grid =
[[121 123 109 120  99 119]
 [135 154 116 121 122 117]]
Indices start at 1.
row 1 col 1 = 121
row 2 col 1 = 135
row 2 col 5 = 122

B =
array([[132, 139, 146, 134, 130, 112, 131, 125, 130],
       [135, 133, 124, 127, 130, 119, 126, 131, 129],
       [117, 110, 129, 131, 121, 112, 122, 150, 128],
       [121, 140, 123, 126, 125, 118, 123, 142, 124],
       [126, 130, 128, 130, 127, 121, 129, 132, 130],
       [133, 135, 127, 129, 122, 115, 127, 155, 121],
       [125, 130, 138, 125, 131, 126, 127, 116, 128],
       [134, 124, 145, 129, 130, 129, 125, 103, 131],
       [140, 112, 116, 129, 129, 132, 137, 129, 125],
       [131, 124, 138, 129, 144, 129, 136, 127, 130],
       [122, 130, 147, 127, 128, 143, 128, 155, 131],
       [127, 117, 120, 126, 134, 133, 133, 125, 124],
       [133, 121, 116, 129, 134, 132, 130, 126, 125],
       [126, 135, 117, 130, 126, 143, 129, 129, 125]])
Indices start at 1.
(1, 1)	132
(2, 3)	124
(14, 3)	117
(11, 4)	127
(8, 3)	145
(14, 1)	126
(11, 7)	128
(6, 1)	133
(4, 8)	142
(3, 3)	129
(7, 5)	131
(6, 6)	115
(10, 7)	136
(2, 2)	133
(12, 7)	133
(14, 2)	135
(9, 1)	140
(10, 4)	129
(3, 2)	110
(6, 2)	135
(13, 4)	129
(5, 7)	129
(12, 5)	134
(5, 3)	128
(9, 4)	129
(14, 8)	129
(3, 7)	122
(12, 2)	117
(7, 6)	126
(6, 5)	122
(4, 5)	125
(13, 2)	121
(10, 6)	129
(1, 6)	112

a =
[[123 129 120 125 121 149 132 130 131 121 130 118 142]
 [135 134 121 128 115 119 113 128 132 145 134 134 137]]
Indices start at 1.
row 1 col 1: 123
row 2 col 6: 119
row 2 col 7: 113
row 1 col 13: 142
row 1 col 8: 130
row 2 col 9: 132
row 1 col 5: 121

data = [[120, 136, 113, 122, 119, 134, 123, 117], [145, 112, 127, 146, 133, 128, 120, 122], [140, 122, 129, 135, 120, 128, 130, 153], [132, 128, 111, 124, 113, 125, 123, 125], [136, 126, 116, 118, 127, 139, 142, 120], [127, 129, 136, 136, 135, 100, 131, 120], [144, 121, 125, 135, 125, 127, 105, 123]]
Rows and columns are counted from 1.
(1, 1): 120
(1, 6): 134
(2, 6): 128
(1, 8): 117
(7, 8): 123
(4, 4): 124
(4, 1): 132
(1, 4): 122
(5, 4): 118
(6, 5): 135
(7, 5): 125
(1, 5): 119
(7, 6): 127
(5, 6): 139
(2, 1): 145
(3, 4): 135
(3, 3): 129
(5, 5): 127
(4, 2): 128
(3, 1): 140
(7, 1): 144
(2, 8): 122
(2, 4): 146

A =
[[127 139 119 129 128 128 122 137 120 120 118]
 [141 115 149 139 119 134 125 139 130 117 122]
 [127 139 122 129 127 127 123 138 121 121 120]
 [130 139 122 130 132 125 126 134 119 119 119]
 [137 118 153 139 122 133 129 139 124 120 122]
 [127 139 117 129 133 124 122 136 117 121 119]
 [127 140 116 129 131 124 122 136 116 119 119]
 [135 115 154 140 119 132 126 133 129 118 122]
 [130 140 120 130 134 126 125 134 118 121 120]
 [135 115 154 138 122 134 131 140 124 117 121]
 [126 138 116 130 130 130 123 138 119 121 119]]
Indices start at 1.
(1, 1): 127
(4, 11): 119
(6, 3): 117
(11, 9): 119
(1, 3): 119
(1, 10): 120
(1, 5): 128
(5, 5): 122
(10, 5): 122
(4, 9): 119
(2, 10): 117
(2, 11): 122
(5, 1): 137
(11, 8): 138
(11, 1): 126
(7, 4): 129
(7, 9): 116
(8, 3): 154
(11, 5): 130
(9, 9): 118
(8, 2): 115
(1, 8): 137
(8, 6): 132
(7, 3): 116
(7, 7): 122
(7, 11): 119
(10, 10): 117
(4, 10): 119
(3, 6): 127
(8, 10): 118
(4, 6): 125
(1, 4): 129
(2, 1): 141
(11, 7): 123

W =
[[119 146 134 121 126 150 112 139 144 143]
 [128 136 101 139 124 117 137 110 148 122]
 [113 121 108 110 116 124 110 125 140 113]
 [115 106 124 132 112 154 135 120 108 109]
 [115 133 113 106 152 110 131 120 112 125]
 [105 108 120 143 151 109 118 155 151 102]
 [119 145 119 109 120 129 143 129 113 131]
 [148 148 147 128 147 143 111 101 129 106]
 [111 139 151 139 114 144 133 138 122 116]
 [122 113 153 119 107 110 127 115 154 136]
 [149 123 124 139 140 127 101 106 131 144]
 [143 108 137 151 132 116 145 119 110 142]
 [151 132 114 143 119 124 145 150 138 119]
 [146 107 140 107 144 146 116 144 112 147]]
Rows and columns are counted from 1.
(1, 1) -> 119
(13, 4) -> 143
(4, 6) -> 154
(12, 9) -> 110
(14, 8) -> 144
(14, 6) -> 146
(3, 3) -> 108
(3, 7) -> 110
(7, 2) -> 145
(1, 6) -> 150
(8, 8) -> 101
(5, 6) -> 110
(3, 8) -> 125
(8, 2) -> 148
(3, 4) -> 110
(6, 3) -> 120
(7, 7) -> 143
(8, 7) -> 111
(13, 1) -> 151
(1, 4) -> 121
(2, 1) -> 128
(5, 1) -> 115
(8, 4) -> 128
(6, 4) -> 143
(8, 1) -> 148
(14, 2) -> 107
(7, 6) -> 129
(5, 2) -> 133
(2, 8) -> 110
(12, 10) -> 142
(11, 6) -> 127
(9, 10) -> 116
(1, 5) -> 126
(7, 10) -> 131
(11, 3) -> 124

x =
[[124 141 131 130 127 129 127]
 [123 123 127 125 128 120 127]
 [124 131 130 127 122 127 118]
 [135 122 130 122 130 127 127]
 [125 136 130 129 124 132 127]
 [124 133 120 127 123 129 127]
 [124 123 130 153 132 122 127]
 [123 131 130 137 131 127 127]]
Rows and columns are counted from 1.
(1, 1)	124
(8, 2)	131
(1, 5)	127
(5, 1)	125
(2, 6)	120
(4, 5)	130
(5, 4)	129
(5, 7)	127
(3, 1)	124
(5, 5)	124
(5, 2)	136
(3, 2)	131
(4, 3)	130
(6, 2)	133
(2, 1)	123
(6, 4)	127
(7, 2)	123
(3, 6)	127
(6, 6)	129
(6, 1)	124
